[[  2.0  24.0  39.0  21.2 -13.8   8.1   0.9  -6.3 -45.1]
 [  3.0   6.0  17.6  72.1  -1.2 -18.0  11.8 -13.1   7.1]
 [ -9.5 -27.8 -18.9  69.3  33.3  -5.3  31.2 -14.6   4.4]]
=>
[[-45.1   2.0  24.0  39.0  21.2 -13.8   8.1   0.9  -6.3]
 [  7.1   3.0   6.0  17.6  72.1  -1.2 -18.0  11.8 -13.1]
 [  4.4  -9.5 -27.8 -18.9  69.3  33.3  -5.3  31.2 -14.6]]

[[-27.6  -5.8  20.0  38.0  57.7  74.1  75.0  62.7  54.7  40.4]
 [-21.5 -23.5 -28.9 -27.6  -5.8  20.0  38.0  57.7  74.1  75.0]
 [ -5.8  20.0  38.0  57.7  74.1  75.0  62.7  54.7  40.4  21.5]
 [ 20.0  38.0  57.7  74.1  75.0  62.7  54.7  40.4  21.5   4.3]
 [-28.9 -27.6  -5.8  20.0  38.0  57.7  74.1  75.0  62.7  54.7]
 [-23.5 -28.9 -27.6  -5.8  20.0  38.0  57.7  74.1  75.0  62.7]
 [ 57.7  74.1  75.0  62.7  54.7  40.4  21.5   4.3 -10.7 -29.7]]
=>
[[ 40.4 -27.6  -5.8  20.0  38.0  57.7  74.1  75.0  62.7  54.7]
 [ 75.0 -21.5 -23.5 -28.9 -27.6  -5.8  20.0  38.0  57.7  74.1]
 [ 21.5  -5.8  20.0  38.0  57.7  74.1  75.0  62.7  54.7  40.4]
 [  4.3  20.0  38.0  57.7  74.1  75.0  62.7  54.7  40.4  21.5]
 [ 54.7 -28.9 -27.6  -5.8  20.0  38.0  57.7  74.1  75.0  62.7]
 [ 62.7 -23.5 -28.9 -27.6  -5.8  20.0  38.0  57.7  74.1  75.0]
 [-29.7  57.7  74.1  75.0  62.7  54.7  40.4  21.5   4.3 -10.7]]

[[-56.7  70.1  66.7]
 [-43.9 -75.1  70.7]
 [-65.3  65.2 -69.6]
 [  8.3  27.5  25.0]
 [ 74.1 -77.2  -8.2]]
=>
[[ 66.7 -56.7  70.1]
 [ 70.7 -43.9 -75.1]
 [-69.6 -65.3  65.2]
 [ 25.0   8.3  27.5]
 [ -8.2  74.1 -77.2]]

[[  1.6 -28.7   2.8   6.3  22.3]
 [ 12.3 -54.7  -5.8   2.1  35.7]
 [ -3.9   0.1  10.5   9.6  17.6]
 [  8.0 -35.2  -2.2   2.8  27.6]
 [ -9.1  -4.3  18.7  17.5  28.5]
 [-26.6  63.8  22.2  11.3 -31.4]
 [  6.9 -46.9  -0.1   6.4  34.4]
 [  6.4 -49.4   3.3   9.8  42.7]
 [ -0.4 -31.2   7.7  11.6  30.3]
 [ 13.8 -54.0  -3.9   3.9  44.0]
 [ -7.8  14.5   8.5   5.4  -1.7]]
=>
[[ 22.3   1.6 -28.7   2.8   6.3]
 [ 35.7  12.3 -54.7  -5.8   2.1]
 [ 17.6  -3.9   0.1  10.5   9.6]
 [ 27.6   8.0 -35.2  -2.2   2.8]
 [ 28.5  -9.1  -4.3  18.7  17.5]
 [-31.4 -26.6  63.8  22.2  11.3]
 [ 34.4   6.9 -46.9  -0.1   6.4]
 [ 42.7   6.4 -49.4   3.3   9.8]
 [ 30.3  -0.4 -31.2   7.7  11.6]
 [ 44.0  13.8 -54.0  -3.9   3.9]
 [ -1.7  -7.8  14.5   8.5   5.4]]

[[ 43.1 -35.9 -20.5  53.5]
 [ 25.1 -16.3  13.5  39.5]
 [ 41.4 -29.0 -15.2  57.7]
 [-22.8  19.8  18.7 -41.0]
 [ 37.2 -12.4  25.0  73.2]]
=>
[[ 53.5  43.1 -35.9 -20.5]
 [ 39.5  25.1 -16.3  13.5]
 [ 57.7  41.4 -29.0 -15.2]
 [-41.0 -22.8  19.8  18.7]
 [ 73.2  37.2 -12.4  25.0]]

[[ -7.0 -49.0]
 [  6.7 -29.6]
 [ 63.6  65.7]
 [ 31.9   8.9]
 [ 53.3  45.7]
 [ 61.3  61.5]
 [-17.4 -65.0]
 [ 19.6 -10.1]
 [ 43.2  28.6]]
=>
[[-49.0  -7.0]
 [-29.6   6.7]
 [ 65.7  63.6]
 [  8.9  31.9]
 [ 45.7  53.3]
 [ 61.5  61.3]
 [-65.0 -17.4]
 [-10.1  19.6]
 [ 28.6  43.2]]
